One vector is turned by the same rotation once a tick. Each row is the vector after some number of ticks, and that number follows the row.
The counts run from 0 to 156.
[138  94 183 139 169  75  72 157 151 107 144 152 121 137 152 137 109 129
 148 112 113 131 104 145 107 123 118 183 108 149 140 127 138 129 152  61
 137 115 121 103  85 107 135  80 139 109 139 120 167 108 167 109 153 114
 123 100 132  94] -> 95
[165 107  96 178 112 134 154 125 110 154 134 132 126 146 178 152 143 151
 129  94 150 133 155  97 132 142 162 123 136 108 132 148 150 105  99 165
 109 132 123 109 168 148 113 139 116 140  78 167  66 138  86 132 136 165
 171 181 127 127] -> 129
[146 139 100 118 116 121 175 140 108 172  85 138 139 132  95 153 122 119
 138 154 179 133 113 163 134 135 145 139 173  86 126 164 115 115 143 137
 135 117  53 148 138 126 135 152 148 147 122 132  71 118  89 123 159 156
 152 157 157 184] -> 138
[131 133 124 185  85 142 178 139 114 132  93 104 165 103 112 153 112 120
 151  88  99 136 194 109 163 166 148 123 148 105  92 115 115 117 119 123
 112 142 147 161 156  82 115 164  99 133 135 132 118 120  94 176 116 143
 124 147 112 161] -> 63
[131 154 102 135  63 121 156 107 132 103  87  82 133  96  88  77 171 139
 115 115 128 165 158 117 169 175 151 131 126 147 122 120 100 117  92 142
  88 113 144 119 153 129 126 118 131 140 159 135 110 138  74 152 102 166
  97 142 149 136] -> 51
[179 129 142 126 137 140 144 143 122 159 102 143 123 109 128 137 127 134
 150 118 178 136  77 165 143 138 121 119 156  72 145 200 136  82 173 147
 111 139 111 151 142 126 100 136 133 169 140 180  85 121 145 158 121 158
 117 126 139 152] -> 11
[ 81 112 136 150 124 134  96 136 115 179 136  74 128 164 154 113 126 153
 103 114  70 119 160 140 153 133 156 128 150 148 109 163  66 131 136 118
 111 125 141  86 149 164 176 102 118 138 111 152  99 122 104 101 152 143
 155 134 138 134] -> 122
[121  92 132 136  91 154 121 112 109 114 128  79 117 123 178  98 154 155
  91 101 112 111 130  77 140 107 131 118 132 140 112 139 125 127 102 179
  93 123 158  66 153 177 105  97 131 164 122 150 134 141 111 136  80 157
 157 152 137  89] -> 117
[150 146 158 143 101 158 148 146  86 149 108 160 171 110 145 135  88  88
 154 133 171 108 116 105 144 113 128 103 139  73 114 101 167 106 134 148
 163 143  90 125 135  93 116 163 103 150 139 137 146 137 145 192  64 138
 118 139 121 153] -> 76
[ 92  89 120 109 146 152 165 140  57 137 115 139 152 110 134 151 115 133
 144 147 158 143 102 111 187 122 154  94 110 128 135 121 139 139 115 122
 135 133  62 102  80 124 118 105 179 135 114 126 184 152 131 119 165 129
 117 147 158 154] -> 146
[155 116 166 120 168  72  80 143 186 102 137 147 122 129 145 147 132 112
 122 130 109 123 110 149  86 112  92 187 135 115 119 153 127 137 164  78
 143 103 113 140 112 124 131  95 157 120 152 108 145  81 140 117 152 109
 133 115 158 113] -> 97
[168 116  84 172 112 136 144 134 114 148 130 116 123 133 173 153 144 137
 126 107 134 119 160 100 119 146 153 130 154 108 114 165 143 107 113 164
 102 120 123 109 181 146 118 142 118 148  94 157  68 132  74 139 126 160
 178 184 129 138] -> 128
[125  85 117 161 126 139 177  91 112 148 122 129 133 161 160 153 130 170
 122  81 129 171 161 138 144 133 159 108 114 117 146 138 158  90 101 134
 112 129 112 112 155 125 127 142 114 123  83 169  70 128 109 126 170 188
 139 164 136 126] -> 131
[ 92 111 126 157 106 123  90 151 113 189 133  91 126 169 134 122 117 152
 111 125  72 109 159 131 145 139 163 141 165 155 112 161  74 138 145 125
 109 124 130  99 135 160 169 105 110 133 108 146  95 116 102  96 150 145
 165 138 125 132] -> 123
[165  92 172 175 137 134 134 123  98 163 151 151 130 144 193 150 132 134
 145  86 138 145 154 123 134 143 172 107 129  89 143 170 157  74 122 133
 120 122 156 129 174 114 103 121 127 123 109 182  77 144 144 132 120 127
 142 170 120 117] -> 1
[121 137 134 173  90 105 158 146 147 162 119 109 175 130 105 135 155 121
 137 133 108 132 188  80 148 152 181 107 172 128  92 123  99 174  94 136
 119 128 135 171 122 112 114 153 126  99 108 132 127 102  94 140 145 111
 171 165 134 154] -> 60
[ 94 117  78 163 169 111  97 114 187 119 166 138 125 136 138 118 106 130
  90 104  94 122 129 133 143 128  61 149 130 147 122 137 121 170 129 112
 125 150  90 143 102 173 165 141 120 121 116  98 138  78 118 126 167 157
 112 100 157 157] -> 33
[160 133  76 158 111 102 129 119 153  71 132 145  95 130 119 101 133 119
 107  99 150 136 114 119 112 141  70 177 120 138 160 112 135 140  79 126
 106 129  97  91 151 164 124 116 122 160 124  95  93 123  92 139 109 181
 125  99 152 130] -> 38
[127 143 111 127  68 126 150 123 109 106 100  82 127  94 105  95 163 141
 128 107 116 163 166 112 177 187 163 135 108 158 129 115  97 121 102 140
  78 110 149 105 149 114 131 100 127 148 143 138 110 156  86 144 101 153
  87 146 151 136] -> 52
[188 132 152 144 135  87  90 151 221 121 171 153 134 111 155 139 150 119
 117  90 136 116  88 105 118 129  70 170 141 116 132 146 131 148 155 150
 118 117 141 167 119 145 100 110 128 109 124 126 123  95 147 136 124 113
 140 114 152 120] -> 100
[ 94  94 149 101 175 139 117 144  95 142 133 126 135 121 157 144 122 137
 130 164 155 122  69 127 153  81 120  88 128 112 130 177 135 149 155 127
 122 144  77 110  74 149 121 113 182 142 123 154 179 110 166 125 169 123
 131 135 173 132] -> 18
[112 136 183 111 155 122  81 146  96 170 148 165 167 133 132 116 125 111
 153 144 131 140 103 158 147 127 176  93 114 128 149 136 125 122 162  84
 183 124  98 106 114  93 164 110 120 135 133 146 161 160 177 137 120 106
  69 129 145 132] -> 82
[102  75 187 154 150 139 148 104 106 171 118 146 122 172 175 157  91 141
 138 105 114 149 154 174 138 105 143 113 123  99 120 161 171  79 144 113
 129 127 123 134 129 115 144 125 130  96 119 168  97  93 157 113 164 132
 135 154 131 130] -> 4
[140  96  82 158 180 138 141 130  90  68 144 181 133  88 156 144 128 113
 136 122 126 138 153 101 137 161 121 128 104 111 145 137 158 153 114  99
 142 147 101 119 134 111 107 128 161 173 143  81 186 156 120 150 113 114
  84 136 136 123] -> 156
[150 141 149 123 157 109  74 143 148 151 131 168 157 101 146 108 131 102
 133 183 129 103 118 128 110 128 137 134 147 109  84 148 166 123 177 118
 178 129  81 147  96 109 151 142 144 130 168 134 196  96 137 151 105 117
 108 157 133 116] -> 86
[159  91 145 125 111 130 125 112 198  83 130 135 114 102 163 126 116 142
 105  53 108 136 105 128 134 124  51 161 110 115 127 129 164 114 157 151
  92 124 156 147 137 137  98 107 117 128 148 128 128  99 146 158  96 153
 101 104 141 101] -> 103
[ 88 131 135 137  96 104 156 143 116 135 122  96 154 129 128 149 158 111
 126 163  93 133 195  89 138 133 181 112 148 131  87 133  89 170 105 115
 110 100 122 139 129 113 142 123 159 106 117 115 136 115  82 120 153  87
 155 182 167 154] -> 58
[114 108 126 130 113 108 170 147  90 182  94 142 130 167 110 160  95 128
 146 150 157 137 114 164 136 114 151 143 164 118 129 127 124 109 138 120
 134 121  56 116 111 137 153 128 137 120 104 131  82  99 105  98 180 159
 170 141 148 175] -> 136
[115  59 141  89 162 152 144 121  88 123 111 147 109 123 163 146 117 148
 125 149 139 145  86 165 136  83 134  96 119 108 145 174 173 125 179 131
 111 136  83 113  91 129 115 117 170 162 120 148 159 121 170 132 150 134
  97 140 156 109] -> 16
[142 101 126 124  71 138  99 128 175 155 118 125 117 136 121  76 145 148
  84 122  80 116 113 128 126 127 109 142 175 140 109 156 106 161 164 203
  92 117 149 142 137 182 116 119 114 158 126 126 119 103 131 122  79 147
 135 107 136  95] -> 113
[101  87 119 151 125 145 178  97 101 153 116 120 126 159 164 160 111 165
 127  82 125 165 162 156 160 121 148 109 107 119 138 135 153  83 119 121
 109 126 103 109 151 124 151 132 118 115  95 162  76 126 103 128 180 176
 122 170 147 147] -> 132
[ 96 158 106 116  47 106 124 139 146 133 121 106 132 113 112  90 136 102
 102 162 143 119 129  92 155 134 102 144 137 144  96  96 112 153  99 173
  93 104 104 116 103 164 160 112 140 103 135 112 116 101  82 118 121 127
 148 159 179 167] -> 47
[ 76 114 109  98  83  99 129  99 155 126 142 147 107 154 112  98 135 128
  93 128 102 162 144 146 139 127 111 137 110 161 137  96 139 165 107 147
  98  94  94 119 112 161 185 107 135  93 112  92 102 110 103 100 135 127
  95 138 188 137] -> 44
[121 125 150  89  95 122  86 144 177 159 143 109 125 134 117  95 150 133
  86 117  87 110  88 127 140 110 100 135 163 135 123 167  59 166 166 170
 104 102 148 133 136 182 137  94 127 138 120 127 104 125 147 109 103 112
 138  98 173 131] -> 111
[ 69 128 105 100  76 101 132 106 156 127 124 127 106 138 117  99 120 115
  88 147 100 146 148 136 144 121  96 138 121 152 107 104 133 161 117 154
 103  88  96 125 109 160 183 114 135 100 131  89 107  95  91  97 135 125
 103 153 185 151] -> 45
[152  64 140 116 138 158 145 135  93 139 108 176 102 122 146 138 122 153
 149 124 160 159  80 158 149 122 149 107 132 112 167 169 181 118 178 153
  96 141  99 123 107 120  97 130 137 165 109 166 125 147 173 133 129 151
  96 123 125 102] -> 14
[175 134 145 140 139 126 145 133 130 162  90 142 129 128 111 140 122 128
 148 133 183 134  81 176 127 122 117 132 176  79 125 195 137  93 162 140
 130 140  92 160 137 131 102 142 135 148 149 175  89 100 146 151 134 160
 150 127 137 153] -> 10
[180 135 150 128 152  75  77 159 211 119 163 143 130 104 159 149 150 110
 118 105 129 107  89 115 105 125  71 175 141 104 116 163 121 156 166 129
 132 106 132 168 122 141 119 110 144 110 136 118 123  96 141 130 132  98
 143 126 156 128] -> 99
[165 120  81 169 108 132 131 129 114 150 123 115 115 132 165 144 138 135
 113 134 122 111 170 114  96 140 149 151 167 106  90 173 136 111 128 164
 112 113 115 113 177 153 134 147 132 165 112 142  74 114  59 134 125 157
 176 182 127 133] -> 127
[189 130 153 164 176 105  95 117 163 118 143 154 157  95 151 105 153 135
 142 106 155 139 105 106 132 152 123 138 107 125 123 133 172  97 132 101
 160 152 128 128 113 105  95 131 135 126 167 163 184 111 151 171 107 167
 102 124 115  88] -> 90
[157  90  89 123 108 158 179 126  98 151  98 179 145 110 110 134 135 152
 145 123 170 167 112 139 173 158 167 104 140 118 156 132 172 126 151 164
 114 133  70 151 120 115 101 147 131 153 102 141 112 156 124 135 133 164
  92 146 125 141] -> 142
[180 118 136 125 131 159 132 147 111 159 113 155 121 103 140 144 125 142
 153 115 180 141  71 154 154 140 135 114 142  88 156 192 147  98 182 150
 105 138 113 137 131 122 108 133 131 171 130 178  85 146 157 154 114 154
 100 125 131 143] -> 12
[130 137 147 135  99 148 148 135 125 166 106 175 178 129 122 144  92  91
 143 136 126 123 142 139 138 110 131  96 160  76  98 112 156 122 165 150
 171 132  90 177 131  93 145 184  94 134 138 124 132 104 145 173  92 126
 112 136 130 163] -> 74
[117 146  88 135 179 121 131 151 115 148 116 133 171  97  87 122 134 126
 130 155 136 129 109 134 183 167 135 115 158 117 124 167  78 156 142  92
 165 145  71 158 107 132 126 148 166 152 154 112 182 127 123 132 164 138
 103 117 143 186] -> 150
[131  49 143 103 144 153 146 116  90 130 105 168 104 127 151 133 115 153
 136 140 149 163  84 164 141  98 144 103 123 115 155 169 186 122 177 137
 100 139  84 119  93 125 101 120 152 161 120 150 141 129 170 135 134 147
  95 128 140  97] -> 15
